In the data rows, 128 means zero.
Here are some numbered points:
tensor([ 88, 159, 140, 155, 132, 115, 112, 123, 106, 148, 107, 154, 154,
        137,  98, 143, 112, 106, 120, 128, 121, 128, 128]) 0
tensor([ 81, 137, 128, 151, 152, 124, 101,  94, 105, 143,  81, 159, 143,
        110, 131, 167, 154,  93, 101,  86, 147, 167, 177]) 1
tensor([161,  96, 146, 102, 153, 143,  98, 111, 155, 124, 149, 148, 143,
        108, 172, 130, 129, 167, 108, 108, 144, 105, 142]) 2
tensor([111, 154, 105, 147, 151, 152, 156, 131, 102, 121, 146, 121,  85,
         88, 121, 136,  98, 100, 150, 153, 114, 139, 136]) 3
tensor([109,  91, 138,  92, 125, 111, 113, 139, 140, 115, 114, 104, 108,
        128,  89,  93, 140, 118, 135, 136, 154,  98, 161]) 4
tensor([111, 153, 147, 158,  99, 111, 130, 104, 156, 137, 130, 151, 133,
        152, 101, 120, 124, 131, 146, 149,  96,  94, 112]) 5
tensor([138, 167, 105, 126, 152, 132, 143, 161, 153, 112,  96,  77,  95,
        130, 169, 153, 135,  98, 124, 113, 117, 119, 125]) 6
tensor([ 93, 110, 155, 114, 104, 105, 113, 132, 162, 124, 108, 123, 119,
        142,  89, 101, 151, 110, 148, 136, 154,  93, 139]) 7
tensor([165, 119, 111,  86, 146, 105, 139, 157, 154, 153, 115, 142,  99,
        104,  99, 100, 160, 124,  94, 127, 146, 169,  87]) 8
tensor([150, 116,  94, 101,  80, 106, 112, 120, 127, 128, 150, 115, 139,
        158, 157, 147,  94, 163, 137,  96, 129, 115, 152]) 9
tensor([129, 111, 145, 125,  95, 117, 154, 141, 118, 144, 138, 145, 132,
        147, 133, 108, 121, 115,  99, 143, 142, 171, 130]) 10
tensor([136, 127,  89, 142, 132, 149, 104, 142, 103, 109, 115, 131, 135,
        122,  92, 102,  96, 167, 109,  83, 119,  95, 168]) 11
tensor([109, 114, 153, 152, 138, 152, 155, 132, 152, 118, 109,  94, 110,
        152, 157, 135, 154, 102, 111, 132, 108, 114, 133]) 12
tensor([178, 163, 146,  78, 153, 117, 174, 139, 163, 125, 155, 117,  78,
        143, 173, 102, 157, 167, 127, 140, 160, 182, 120]) 13
tensor([ 94, 111, 158, 158, 129, 114, 105, 160, 124, 141, 144, 130, 104,
        135, 139,  98, 170, 107, 128, 148, 133, 141,  95]) 14
tensor([174, 103, 140, 132, 143, 147, 102, 140, 159, 136, 149, 105, 162,
        106, 176, 112, 151, 164, 103, 128, 145, 125, 141]) 15
tensor([141, 154,  91,  86,  97, 122, 101, 133,  99, 142, 140, 113, 114,
        120, 103, 166,  93, 164, 113, 116,  98, 123, 163]) 16
tensor([152, 100,  97,  89, 121, 178, 106, 107,  81, 139, 103, 118, 158,
         82, 134,  94, 169, 102, 165,  96, 128, 159,  92]) 17
tensor([106, 146, 127, 124, 154, 145, 171, 105, 117, 118, 144, 129, 108,
        113,  97, 149,  95, 107, 153, 155, 121, 126, 129]) 18
tensor([ 94, 169,  86, 133, 131, 108, 122, 145, 122, 121, 135, 135, 163,
        141, 112, 164,  98, 139,  89,  94, 115, 122, 128]) 19
tensor([ 87,  92, 159, 152, 124, 114,  98, 131,  82, 152, 108,  73, 143,
        100, 167, 141, 132, 109,  87, 110, 125, 164, 173]) 20
tensor([142,  94, 112, 128, 155, 129, 147, 107, 152,  86, 139, 154, 121,
         95, 164, 113, 164, 118, 103, 151, 144, 155, 140]) 21
tensor([112, 139, 126, 158, 110, 134, 145, 110, 148, 135, 127, 155, 139,
        130,  96, 127, 131, 119, 156, 138, 119,  96, 107]) 22
tensor([ 93, 164, 112, 139, 151, 160, 171, 115,  95, 101, 145, 145,  81,
         96,  99, 143,  92,  95, 165, 151, 121, 144, 133]) 23
tensor([136, 102, 133, 147, 155, 164, 132, 145, 151, 102, 151, 166, 139,
        118,  92,  88, 104, 140, 101, 108, 150,  90, 166]) 24
tensor([139, 128, 131, 134, 145, 109, 135, 114, 145, 133, 141, 144, 148,
        140, 108, 138, 127, 145, 140, 129, 134, 124, 121]) 25
tensor([136, 158, 115, 140, 155, 112,  99, 101, 122, 119, 148, 125, 169,
        104,  88, 171, 166, 109, 146, 144, 104, 127, 108]) 26
tensor([128, 144, 151, 160, 127, 105, 121, 154, 144, 136, 141, 144, 134,
        152, 138,  96, 165, 117, 139, 126, 112, 106,  81]) 27
tensor([144, 120, 126,  96, 149, 150, 145, 102,  92,  91, 117, 105,  99,
        144, 148, 143, 100, 125, 105, 136, 145, 135, 132]) 28
tensor([108,  87,  82, 145,  80, 174, 123,  90,  77,  86,  75, 109, 124,
         80, 116, 165, 170, 157, 148, 142, 112, 159, 108]) 29
tensor([124, 152, 146, 146, 115, 105, 141, 113, 153, 141, 131, 144, 143,
        154, 104, 135, 115, 135, 145, 147, 109, 100, 102]) 30
tensor([106, 146, 125, 155,  92, 110, 142, 125, 156, 133, 122, 148, 138,
        141,  96, 138, 118, 115, 129, 150, 114, 104, 107]) 31
tensor([144,  96,  80,  81, 110, 136,  93, 165,  81, 107, 134,  73,  91,
        103, 101, 140,  99, 155,  96, 129,  99, 133, 171]) 32
tensor([110, 142, 147, 116, 149, 112,  98, 130, 110,  99, 151,  74,  90,
        149, 102, 134, 158, 120, 150, 129, 106, 163,  97]) 33
tensor([152, 162,  85,  79, 105, 128, 102, 149,  80, 143, 146,  98,  98,
        101,  98, 165,  95, 166, 110,  93,  96, 132, 169]) 34
Which three points above are nearest to each new point, looking only along the 7 directions in which the numbered points spread most? Their numbers follow each, nearest first.
tensor([117, 141, 153, 166, 129, 108, 119, 155, 148, 140, 142, 158, 131,
        154, 136,  93, 167, 116, 158, 122, 108,  95,  91]) : 27 5 30
tensor([128, 166, 126,  78, 123, 154, 122, 138, 125, 146, 114, 138, 152,
        150, 135, 168,  97, 103, 116, 155, 162, 107, 124]) : 25 19 10
tensor([120, 147, 108, 127, 113, 135, 118, 106, 129, 131, 133, 145, 149,
        115, 129, 112, 121, 161, 125, 110, 103, 108, 136]) : 25 9 19
tensor([130, 102, 113, 139, 125, 131, 131, 108,  84, 133, 122,  96, 156,
         96,  94,  97, 118, 147, 121,  94, 115, 146, 172]) : 11 28 9
tensor([156, 132, 148,  94, 136, 111, 168, 128, 147, 159, 154, 145, 172,
        144, 168, 159, 109, 161, 144, 162, 139,  99, 144]) : 25 2 10
tensor([132, 170, 118, 147, 156, 125, 168, 175, 156,  90, 100,  53,  95,
        157, 170, 162, 156,  90, 110,  89, 131, 112, 119]) : 6 12 10
tensor([135, 148, 161, 153, 129, 111, 125, 156, 157, 126, 139, 134, 120,
        159, 138,  93, 157, 117, 139, 129,  99, 115,  89]) : 27 14 30
tensor([104, 111, 151, 155, 137, 152, 153, 129, 149, 122, 109,  99, 114,
        148, 155, 135, 155, 104, 115, 130, 107, 112, 136]) : 12 10 14
tensor([164, 107, 110,  95, 125, 108, 132, 147, 128, 151, 125, 146, 121,
        122,  95, 122, 140, 129, 102, 139, 131, 161, 112]) : 8 10 25
tensor([ 79, 146, 112,  88, 113, 187, 128, 120,  73, 148,  88,  87,  93,
        143, 165, 135, 107, 139, 149, 132, 109, 163, 167]) : 28 6 3
tensor([147,  81,  87, 156, 156, 125, 173,  98, 156,  78, 133, 149, 102,
         88, 162,  90, 162, 102, 102, 144, 166, 166, 135]) : 21 28 12
tensor([ 76,  96, 160, 157, 129, 121,  97, 163, 108, 144, 149, 120,  93,
        123, 139,  99, 175, 103, 117, 158, 144, 163, 105]) : 14 12 10
tensor([142, 141, 123, 122,  91, 110, 112, 133, 142, 122, 145, 136, 140,
        134, 144, 107,  96, 167, 151,  91, 148, 122, 151]) : 9 25 11
tensor([ 94,  93, 146, 159, 119, 117, 144,  96, 151, 128,  76, 116, 129,
         96, 133, 168, 170, 102,  94,  99,  91, 136, 140]) : 1 12 0
tensor([113, 144,  96, 143, 136, 114, 131, 134, 107, 127, 140, 122, 159,
        129, 107, 137, 107, 149,  91,  92, 104, 131, 149]) : 19 9 11
tensor([121, 144, 157, 154, 130, 109, 120, 152, 163, 126, 142, 158, 111,
        159, 137, 100, 160, 111, 153, 127,  93, 101,  89]) : 27 30 5
tensor([106, 111, 142, 140, 134, 129, 122, 119,  79, 150, 120,  84, 138,
        104, 150, 125, 126, 127,  93, 102, 133, 156, 171]) : 20 1 28
tensor([117, 149, 109, 100, 146, 105, 149,  99, 121, 123, 133, 137, 134,
        152, 124, 150, 111, 161, 118, 150, 113, 110, 127]) : 25 19 30
tensor([166, 106, 111, 126,  98, 183, 105, 124,  90, 141, 142, 101,  86,
         90,  95, 123,  84, 156, 166, 164, 157, 176, 135]) : 28 32 3
tensor([116, 140, 108, 133, 131, 115, 114, 145, 123, 128, 140, 142, 164,
        130, 132, 142, 110, 149,  92, 111, 114, 124, 135]) : 19 9 25
tensor([119, 127, 148, 106, 129, 135, 123, 135, 114, 116, 125,  97,  88,
        131, 123, 134, 136, 111, 136, 116, 130, 167,  99]) : 33 6 10
